Each path is a new rotation, seen through one point. The rows after it are directions, each followed by how far the rotation turns it, in degrees each step (0 if it stays put).
Each turn is a multiple of 5 degrees from 10 to 175, or 0.
Each row of a path follows its step; steps can be skipped.
Path 1:
step 0: [-0.06, -0.08,  0.14, -0.18,  0.09,  0.06, -0.01,  0.01,  0.20, -0.22,
  0.04,  0.05, -0.10, -0.01, -0.21,  0.01, -0.05,  0.00,  0.04,  0.04,
  0.19, -0.21,  0.24,  0.08,  0.01,  0.38, -0.11,  0.13,  0.02,  0.06,
  0.07,  0.02, -0.19, -0.25, -0.27, -0.04,  0.08, -0.06, -0.23, -0.02,
  0.02]
step 5: [ 0.05, -0.11,  0.04,  0.03,  0.15,  0.16, -0.04,  0.17, -0.25,  0.15,
 -0.03, -0.24,  0.01,  0.15, -0.24,  0.18,  0.00,  0.15, -0.02,  0.13,
 -0.06, -0.24, -0.07, -0.22,  0.03,  0.07, -0.13,  0.07,  0.18,  0.20,
 -0.16,  0.02,  0.04, -0.12,  0.08,  0.27, -0.13, -0.02, -0.10, -0.23,
 -0.07]
step 6: [ 0.08, -0.24, -0.12,  0.08,  0.15,  0.10,  0.11,  0.04,  0.25, -0.03,
 -0.01,  0.04, -0.12, -0.02, -0.09,  0.16,  0.00,  0.12, -0.03, -0.12,
 -0.09, -0.13,  0.02,  0.06,  0.05,  0.16, -0.09,  0.14,  0.15,  0.18,
  0.08,  0.28, -0.42,  0.21,  0.06,  0.28, -0.01, -0.03, -0.01,  0.02,
  0.04]
step 12: [ 0.05, -0.04, -0.14,  0.26, -0.01, -0.05, -0.22, -0.09,  0.09, -0.05,
 -0.13, -0.12, -0.10,  0.28,  0.01,  0.08, -0.21,  0.08,  0.04, -0.07,
  0.08, -0.09, -0.13, -0.14, -0.03,  0.04, -0.10,  0.08, -0.06,  0.02,
  0.01,  0.06, -0.24, -0.23, -0.25,  0.33, -0.16,  0.08, -0.17, -0.16,
  0.08]
step 13: [ 0.02, -0.18, -0.35,  0.20,  0.02, -0.23,  0.16,  0.05,  0.02, -0.07,
 -0.09,  0.04, -0.04,  0.03,  0.13, -0.13, -0.08,  0.18,  0.13,  0.17,
  0.09, -0.12,  0.22, -0.02, -0.12, -0.08,  0.16,  0.27,  0.07,  0.00,
  0.12,  0.09, -0.33,  0.09,  0.04, -0.10, -0.01,  0.08, -0.16,  0.05,
  0.12]
step 16: [-0.07,  0.06,  0.16, -0.03,  0.11, -0.05,  0.19,  0.20,  0.07, -0.07,
  0.02,  0.09,  0.19,  0.19, -0.08, -0.19, -0.01,  0.10,  0.18, -0.04,
  0.02, -0.13,  0.13,  0.25, -0.04,  0.28, -0.14,  0.02,  0.27,  0.26,
 -0.06, -0.02,  0.14, -0.16, -0.25,  0.11, -0.15, -0.06, -0.04, -0.01,
  0.11]
step 17: [ 0.11,  0.03,  0.01,  0.04,  0.17,  0.06,  0.06,  0.05,  0.19,  0.05,
 -0.02, -0.14, -0.11,  0.24, -0.03, -0.03, -0.19,  0.03,  0.12, -0.03,
 -0.12, -0.02,  0.32, -0.15,  0.17,  0.22, -0.01, -0.10,  0.23,  0.07,
  0.17,  0.34,  0.13, -0.06,  0.12, -0.15, -0.15,  0.13,  0.03, -0.11,
 -0.19]
step 18: [ 0.03, -0.01, -0.10,  0.06,  0.21,  0.07,  0.01,  0.12,  0.15, -0.28,
  0.00,  0.02,  0.08,  0.11, -0.01,  0.17, -0.32, -0.23,  0.08,  0.01,
 -0.20, -0.06, -0.09,  0.03,  0.12,  0.03,  0.07,  0.09, -0.26,  0.30,
  0.02,  0.06, -0.19, -0.28,  0.09, -0.01,  0.04,  0.11, -0.07, -0.07,
 -0.18]
step 21: [ 0.07,  0.07, -0.03, -0.03,  0.06,  0.23,  0.07, -0.06, -0.04, -0.05,
  0.07, -0.24, -0.12,  0.06, -0.33,  0.03,  0.15,  0.00,  0.11,  0.06,
  0.12, -0.20, -0.25, -0.06,  0.03, -0.02,  0.09, -0.26,  0.38,  0.07,
 -0.05, -0.06, -0.21, -0.02,  0.06,  0.20, -0.02,  0.02, -0.14,  0.06,
 -0.11]
step 23: [ 0.04, -0.03, -0.10, -0.15, -0.02, -0.10,  0.05,  0.18,  0.02,  0.00,
  0.17,  0.09, -0.06,  0.27,  0.27,  0.15, -0.08,  0.01,  0.16, -0.24,
 -0.09, -0.39,  0.07, -0.13, -0.10,  0.15, -0.14, -0.13,  0.12,  0.08,
 -0.03,  0.09,  0.11,  0.05, -0.02,  0.00, -0.14, -0.04, -0.28, -0.06,
  0.14]
[ 0.10,  0.00, -0.05, -0.03, -0.01, -0.11, -0.03, -0.03, -0.09, -0.02,
 -0.05,  0.08,  0.02,  0.04,  0.05,  0.01, -0.04, -0.02,  0.04,  0.01,
 -0.09,  0.01,  0.03, -0.05, -0.04,  0.03,  0.05, -0.04, -0.04, -0.03,
 -0.02, -0.03, -0.03, -0.03,  0.05, -0.01,  0.05, -0.02, -0.02,  0.06,
 -0.03]
70
[ 0.03, -0.02, -0.04,  0.06,  0.03, -0.07,  0.05, -0.01,  0.02, -0.02,
  0.04,  0.03,  0.13, -0.05,  0.02, -0.12, -0.03,  0.05,  0.02,  0.07,
  0.01, -0.03, -0.05, -0.01,  0.04,  0.01,  0.03,  0.06,  0.04, -0.02,
  0.00, -0.05,  0.08,  0.04, -0.04, -0.01, -0.03, -0.03,  0.02,  0.02,
 -0.01]
120
[ 0.03,  0.00,  0.01, -0.11,  0.06, -0.04, -0.09,  0.03,  0.01,  0.06,
  0.00, -0.10,  0.02,  0.06, -0.02, -0.06,  0.03,  0.02,  0.05, -0.01,
  0.04, -0.01, -0.05, -0.03,  0.04,  0.03, -0.02, -0.04, -0.02, -0.07,
  0.01, -0.04,  0.00, -0.03, -0.07,  0.02,  0.04, -0.02, -0.04, -0.06,
 -0.04]
155
[ 0.03, -0.08, -0.02, -0.01,  0.04, -0.03, -0.06, -0.02,  0.07, -0.01,
 -0.03,  0.03, -0.06,  0.04,  0.07, -0.02, -0.03, -0.09,  0.03, -0.01,
  0.03, -0.04, -0.04,  0.05,  0.00, -0.13, -0.02,  0.08,  0.00, -0.01,
  0.08, -0.03,  0.03, -0.01,  0.06, -0.02,  0.01,  0.02,  0.00, -0.04,
  0.03]
65
[-0.02, -0.02, -0.02,  0.03, -0.02, -0.06,  0.01,  0.09, -0.06, -0.04,
  0.01,  0.01, -0.04,  0.01, -0.02, -0.04,  0.01, -0.05, -0.07, -0.02,
  0.02, -0.09,  0.02,  0.09, -0.01,  0.04, -0.01,  0.01, -0.04,  0.00,
 -0.04, -0.03, -0.01,  0.03, -0.04, -0.02,  0.08,  0.08,  0.05, -0.06,
 -0.10]
160
[ 0.00,  0.09, -0.01,  0.04,  0.02,  0.09, -0.01,  0.02, -0.02, -0.04,
 -0.02, -0.02, -0.02,  0.04, -0.08, -0.02, -0.04, -0.10, -0.01,  0.08,
 -0.02, -0.04, -0.09, -0.10, -0.01, -0.06,  0.04, -0.01, -0.04, -0.02,
 -0.02,  0.04,  0.06,  0.00,  0.02,  0.03,  0.03, -0.02,  0.05,  0.01,
 -0.06]
110
[ 0.09, -0.01,  0.06,  0.00,  0.02,  0.01, -0.01, -0.01,  0.05,  0.02,
 -0.06,  0.00, -0.04, -0.01, -0.08,  0.01,  0.10,  0.01, -0.04,  0.04,
 -0.01, -0.06,  0.02,  0.04,  0.00,  0.06, -0.06,  0.06,  0.02, -0.05,
 -0.05, -0.07,  0.03, -0.05,  0.06,  0.04, -0.02, -0.01,  0.03,  0.10,
  0.00]
70
Path 2:
step 1: [-0.14,  0.31, -0.15, -0.20, -0.08, -0.09,  0.06, -0.22,  0.16, -0.07,
 -0.05,  0.03, -0.22,  0.11, -0.08, -0.08,  0.10,  0.12, -0.01,  0.03,
  0.07, -0.09, -0.03, -0.01, -0.27,  0.13, -0.15, -0.27, -0.04,  0.25,
 -0.13,  0.03,  0.13, -0.26, -0.41,  0.12, -0.11,  0.05, -0.04,  0.12,
  0.16]
step 4: [-0.02,  0.03,  0.06, -0.26, -0.13, -0.18, -0.14,  0.00, -0.16, -0.09,
  0.09,  0.26,  0.00, -0.10,  0.32,  0.00, -0.16, -0.34,  0.24,  0.17,
  0.14, -0.02,  0.06, -0.10, -0.20, -0.20, -0.15, -0.05, -0.08,  0.20,
 -0.11,  0.26,  0.15,  0.06, -0.14,  0.12, -0.15,  0.00,  0.08,  0.04,
 -0.17]
step 6: [-0.10, -0.29,  0.24,  0.10,  0.10, -0.14, -0.15,  0.08,  0.02,  0.05,
  0.16, -0.13,  0.10, -0.23, -0.02, -0.05, -0.35, -0.04,  0.10, -0.17,
 -0.10,  0.05, -0.03, -0.22,  0.10,  0.25, -0.36, -0.06,  0.09,  0.04,
 -0.08,  0.15,  0.02,  0.09,  0.05,  0.03,  0.24,  0.17,  0.04,  0.02,
 -0.28]
step 7: [-0.07,  0.00,  0.28, -0.24, -0.08, -0.12,  0.04,  0.19,  0.02, -0.25,
  0.10,  0.21, -0.18,  0.29,  0.11, -0.10, -0.12,  0.08,  0.04, -0.07,
  0.22,  0.10,  0.19,  0.10, -0.11, -0.19,  0.06, -0.03,  0.02,  0.03,
 -0.05,  0.19, -0.16, -0.05,  0.18, -0.38,  0.14, -0.16,  0.14, -0.15,
  0.10]
step 11: [ 0.08, -0.03,  0.03, -0.07, -0.05, -0.18,  0.17, -0.22,  0.08, -0.21,
 -0.11,  0.38, -0.35,  0.11, -0.01,  0.19,  0.05, -0.20,  0.12,  0.36,
  0.03, -0.15,  0.19, -0.05,  0.06,  0.10,  0.01, -0.10, -0.22,  0.08,
 -0.18,  0.03,  0.10, -0.02, -0.03,  0.01, -0.03,  0.11, -0.08, -0.20,
  0.23]
step 13: [-0.19, -0.29, -0.19, -0.12,  0.11, -0.35,  0.16,  0.14,  0.07,  0.16,
  0.26, -0.08, -0.02,  0.03, -0.11, -0.13,  0.01,  0.01, -0.16,  0.17,
 -0.16, -0.19, -0.03, -0.30,  0.02,  0.08, -0.02,  0.08,  0.11,  0.12,
 -0.05,  0.26,  0.21, -0.04,  0.06,  0.01,  0.07,  0.30,  0.13, -0.07,
  0.13]
step 14: [ 0.07,  0.10,  0.14, -0.07,  0.13, -0.05,  0.15, -0.03, -0.04, -0.09,
 -0.17,  0.11, -0.14, -0.09,  0.20,  0.08, -0.19,  0.01,  0.33,  0.31,
 -0.11,  0.23, -0.01, -0.13, -0.20, -0.23,  0.11, -0.11,  0.01,  0.30,
 -0.03, -0.06,  0.02, -0.01,  0.22, -0.08,  0.33, -0.13,  0.19,  0.14,
 -0.08]
step 16: [-0.32, -0.04, -0.14,  0.07, -0.22,  0.16,  0.00,  0.04, -0.03, -0.02,
  0.10, -0.34, -0.09,  0.17, -0.01, -0.14, -0.30,  0.24,  0.02,  0.07,
  0.02, -0.06, -0.04, -0.02, -0.23, -0.03, -0.31, -0.14,  0.13,  0.17,
 -0.27,  0.02,  0.10,  0.01,  0.02, -0.06,  0.08,  0.12,  0.12,  0.25,
 -0.21]
step 18: [-0.03,  0.12,  0.15, -0.03, -0.13,  0.21,  0.02, -0.11, -0.15, -0.29,
  0.06,  0.14, -0.48, -0.07,  0.03,  0.06, -0.23, -0.03,  0.21, -0.08,
  0.03,  0.00, -0.13, -0.15,  0.09,  0.00, -0.05, -0.41,  0.18, -0.19,
 -0.13, -0.17, -0.03,  0.08, -0.09,  0.10,  0.10,  0.05, -0.04, -0.10,
  0.12]
step 20: [ 0.03, -0.15, -0.21, -0.17,  0.19, -0.25,  0.21,  0.09, -0.13,  0.19,
  0.33, -0.14, -0.21,  0.09, -0.14,  0.19, -0.19,  0.03,  0.05, -0.14,
  0.04, -0.29,  0.03,  0.01,  0.00,  0.13, -0.10, -0.25,  0.03,  0.03,
  0.02, -0.26,  0.20, -0.18, -0.14, -0.05,  0.01, -0.19,  0.07,  0.08,
  0.02]
[-0.04,  0.02,  0.00, -0.11,  0.00, -0.03,  0.01,  0.05, -0.02,  0.00,
 -0.02,  0.04,  0.02,  0.02,  0.02,  0.02, -0.04,  0.04,  0.00, -0.08,
  0.04, -0.02,  0.01, -0.04,  0.01,  0.04, -0.04,  0.00, -0.03, -0.03,
  0.03,  0.05, -0.05,  0.03, -0.03,  0.09,  0.01, -0.10, -0.11,  0.01,
 -0.07]
20
[ 0.04, -0.07,  0.01,  0.05,  0.01, -0.03,  0.06, -0.01,  0.04, -0.01,
  0.01, -0.01,  0.09,  0.02, -0.01,  0.04,  0.01, -0.03,  0.00,  0.02,
  0.09,  0.02,  0.06, -0.03, -0.05,  0.07,  0.05,  0.04, -0.01, -0.04,
 -0.09, -0.01, -0.07, -0.05,  0.07,  0.04,  0.03, -0.01, -0.05, -0.01,
  0.08]
25
[-0.01, -0.01,  0.00,  0.02,  0.01, -0.09,  0.02, -0.01,  0.04,  0.04,
  0.05,  0.01,  0.04, -0.10, -0.01, -0.03,  0.02, -0.04, -0.04,  0.04,
  0.12,  0.07, -0.04,  0.00,  0.05,  0.00, -0.10, -0.02, -0.04, -0.01,
  0.08, -0.01,  0.03,  0.04, -0.07,  0.04,  0.01,  0.03,  0.01, -0.03,
  0.03]
160
[-0.03,  0.08, -0.05,  0.03,  0.01,  0.08,  0.03,  0.02, -0.03, -0.02,
  0.00,  0.05, -0.01, -0.05,  0.03, -0.05, -0.05,  0.00, -0.06, -0.02,
  0.05,  0.00,  0.04,  0.11,  0.02,  0.10, -0.01,  0.01,  0.07,  0.01,
 -0.05,  0.01, -0.05,  0.01, -0.05, -0.07,  0.09,  0.02, -0.02, -0.03,
  0.01]
40
[-0.04, -0.06, -0.05,  0.02,  0.01, -0.05, -0.06,  0.06,  0.02,  0.02,
  0.00, -0.09,  0.01, -0.02, -0.10,  0.00, -0.03, -0.01, -0.05,  0.03,
 -0.04, -0.08, -0.03,  0.03,  0.00, -0.01, -0.07,  0.08,  0.04,  0.02,
 -0.01, -0.04, -0.03, -0.03, -0.04, -0.02,  0.03, -0.05, -0.04,  0.10,
  0.03]
100
[ 0.04, -0.05, -0.14, -0.04, -0.01, -0.08, -0.05, -0.06, -0.03,  0.02,
  0.01, -0.03, -0.03,  0.05,  0.02,  0.02, -0.01, -0.02, -0.06, -0.08,
  0.07,  0.05,  0.00, -0.03,  0.00,  0.00,  0.02,  0.01,  0.00,  0.02,
 -0.01,  0.07,  0.01,  0.00,  0.05, -0.08,  0.05,  0.01,  0.05,  0.05,
 -0.05]
110
[ 0.02, -0.02, -0.04,  0.07,  0.00, -0.03,  0.04, -0.05,  0.00,  0.07,
 -0.04,  0.02, -0.04, -0.03, -0.07,  0.03, -0.07,  0.00,  0.07,  0.01,
 -0.04, -0.02,  0.06,  0.04, -0.02,  0.03,  0.07, -0.02, -0.12, -0.02,
  0.06, -0.05, -0.02,  0.09, -0.02, -0.02,  0.06, -0.03,  0.00,  0.00,
 -0.03]
120
Path 3:
step 3: [ 0.09,  0.03, -0.16,  0.03,  0.13,  0.06,  0.04,  0.05,  0.06, -0.05,
  0.11, -0.17, -0.06, -0.14, -0.09,  0.28, -0.04,  0.29, -0.06,  0.03,
  0.02, -0.03, -0.03, -0.16, -0.10, -0.06,  0.02, -0.16,  0.10,  0.16,
 -0.15, -0.16, -0.24, -0.23, -0.22, -0.17,  0.00,  0.09,  0.08,  0.15,
 -0.04]
step 4: [ 0.00, -0.13,  0.02, -0.17,  0.00, -0.13, -0.04, -0.01,  0.14, -0.17,
  0.25, -0.22,  0.19, -0.19,  0.00,  0.11,  0.14,  0.11,  0.03,  0.09,
 -0.05,  0.10,  0.08, -0.04,  0.06, -0.09, -0.25,  0.19,  0.32,  0.12,
 -0.04, -0.04,  0.03,  0.10, -0.21, -0.10,  0.02,  0.04, -0.10,  0.08,
  0.08]
step 6: [-0.12, -0.17, -0.24,  0.04, -0.05, -0.06, -0.09,  0.03, -0.08,  0.03,
 -0.11, -0.23,  0.09, -0.18,  0.27, -0.06,  0.16,  0.12,  0.05,  0.10,
  0.14,  0.16,  0.04,  0.09, -0.06,  0.02,  0.11, -0.05, -0.01,  0.22,
  0.11, -0.13, -0.01, -0.14, -0.11, -0.22,  0.12, -0.22, -0.09,  0.02,
  0.14]
step 7: [-0.01, -0.11, -0.07, -0.10,  0.34,  0.08,  0.12,  0.12,  0.04, -0.03,
 -0.01, -0.04, -0.03, -0.07, -0.09, -0.02,  0.12, -0.14,  0.02, -0.01,
  0.24, -0.11, -0.03,  0.18,  0.03,  0.02,  0.00, -0.02, -0.02,  0.18,
 -0.07, -0.24, -0.08,  0.16, -0.17, -0.29,  0.04, -0.07, -0.14,  0.28,
 -0.02]
step 8: [-0.20, -0.14,  0.00, -0.05,  0.02,  0.20, -0.21,  0.08,  0.08, -0.14,
 -0.02, -0.19,  0.38, -0.07, -0.13,  0.04,  0.08, -0.16,  0.04,  0.06,
 -0.06, -0.25,  0.01,  0.06,  0.00,  0.08,  0.06, -0.05,  0.10,  0.05,
 -0.05, -0.01,  0.07,  0.01,  0.06, -0.24, -0.04,  0.02, -0.12,  0.07,
  0.29]
step 11: [ 0.04, -0.33, -0.01, -0.12,  0.12,  0.06,  0.02, -0.08,  0.06, -0.17,
  0.30, -0.13,  0.18,  0.10,  0.12, -0.13, -0.07, -0.05,  0.07,  0.02,
  0.16, -0.15,  0.02,  0.18, -0.09, -0.18,  0.02,  0.05,  0.00, -0.14,
  0.00, -0.20, -0.06,  0.02, -0.02, -0.15,  0.04,  0.24,  0.14,  0.00,
 -0.13]
step 13: [-0.01, -0.20, -0.03,  0.11,  0.03,  0.01, -0.13, -0.06, -0.01, -0.13,
  0.10, -0.03, -0.01, -0.18,  0.24, -0.26,  0.04, -0.04,  0.22,  0.20,
 -0.12,  0.15,  0.16, -0.17,  0.11, -0.18, -0.06,  0.14,  0.08, -0.16,
  0.05, -0.08, -0.07,  0.06, -0.19,  0.09,  0.04,  0.00,  0.13, -0.07,
  0.24]
step 15: [-0.24, -0.16, -0.07, -0.01, -0.08,  0.30,  0.12,  0.05,  0.00,  0.02,
  0.11, -0.12,  0.22, -0.16,  0.17, -0.15,  0.05,  0.28,  0.22,  0.02,
 -0.05, -0.11, -0.02, -0.12, -0.06, -0.22,  0.13,  0.09,  0.00,  0.11,
  0.13, -0.09,  0.01, -0.09, -0.03, -0.04, -0.13,  0.02, -0.08,  0.12,
 -0.12]
step 16: [ 0.08,  0.03,  0.11, -0.06,  0.20,  0.24,  0.03, -0.04,  0.04, -0.16,
 -0.04, -0.02, -0.10, -0.40, -0.05, -0.03,  0.08, -0.01,  0.05,  0.04,
 -0.05, -0.05, -0.15, -0.16,  0.05, -0.04, -0.01,  0.13,  0.00, -0.21,
  0.04, -0.12, -0.16,  0.03, -0.14, -0.01, -0.21,  0.01, -0.20,  0.27,
 -0.04]
step 21: [ 0.12, -0.18, -0.09,  0.04,  0.09,  0.01, -0.15,  0.20, -0.07, -0.01,
 -0.22, -0.03,  0.02,  0.01, -0.15,  0.33,  0.10,  0.05, -0.02,  0.17,
  0.12, -0.03, -0.02, -0.08,  0.15,  0.02,  0.08, -0.10,  0.04, -0.01,
 -0.03, -0.26, -0.09, -0.22, -0.07,  0.04, -0.05,  0.00,  0.09, -0.10,
  0.35]
[ 0.02, -0.02,  0.01,  0.03, -0.08, -0.01, -0.08, -0.04,  0.01, -0.02,
 -0.03, -0.01, -0.03, -0.07, -0.02, -0.05,  0.03, -0.08, -0.06,  0.03,
 -0.04,  0.08, -0.03, -0.04,  0.00,  0.05,  0.00, -0.03,  0.02, -0.12,
  0.04,  0.01,  0.04, -0.01,  0.02,  0.05, -0.04,  0.00, -0.06,  0.03,
  0.06]
95
[ 0.03, -0.06, -0.01,  0.05, -0.04, -0.09,  0.06, -0.04,  0.00, -0.08,
  0.00, -0.02, -0.02, -0.02, -0.01, -0.01,  0.00,  0.01,  0.10, -0.01,
  0.00,  0.05,  0.07,  0.08,  0.00,  0.04,  0.00,  0.09, -0.05,  0.01,
 -0.03,  0.00, -0.01,  0.03,  0.07, -0.02, -0.10,  0.03,  0.00,  0.04,
 -0.01]
160
[ 0.01,  0.02,  0.03, -0.02,  0.02,  0.00,  0.01,  0.02,  0.06, -0.06,
  0.04, -0.07, -0.02,  0.03, -0.02,  0.02, -0.08,  0.02, -0.01,  0.06,
  0.06,  0.14,  0.01,  0.02, -0.03, -0.06, -0.04, -0.03, -0.04,  0.03,
  0.01,  0.00,  0.04, -0.04, -0.03,  0.07,  0.04,  0.08, -0.01, -0.05,
  0.05]
45
[-0.09,  0.08,  0.03, -0.03,  0.06,  0.03,  0.03,  0.07,  0.03, -0.02,
 -0.01, -0.03, -0.02, -0.07, -0.01,  0.00,  0.05,  0.01,  0.00, -0.05,
 -0.01,  0.01,  0.02,  0.09, -0.05,  0.09,  0.05,  0.06, -0.05, -0.04,
  0.03, -0.02,  0.04, -0.01,  0.02, -0.01,  0.07, -0.03, -0.07, -0.02,
  0.03]
35
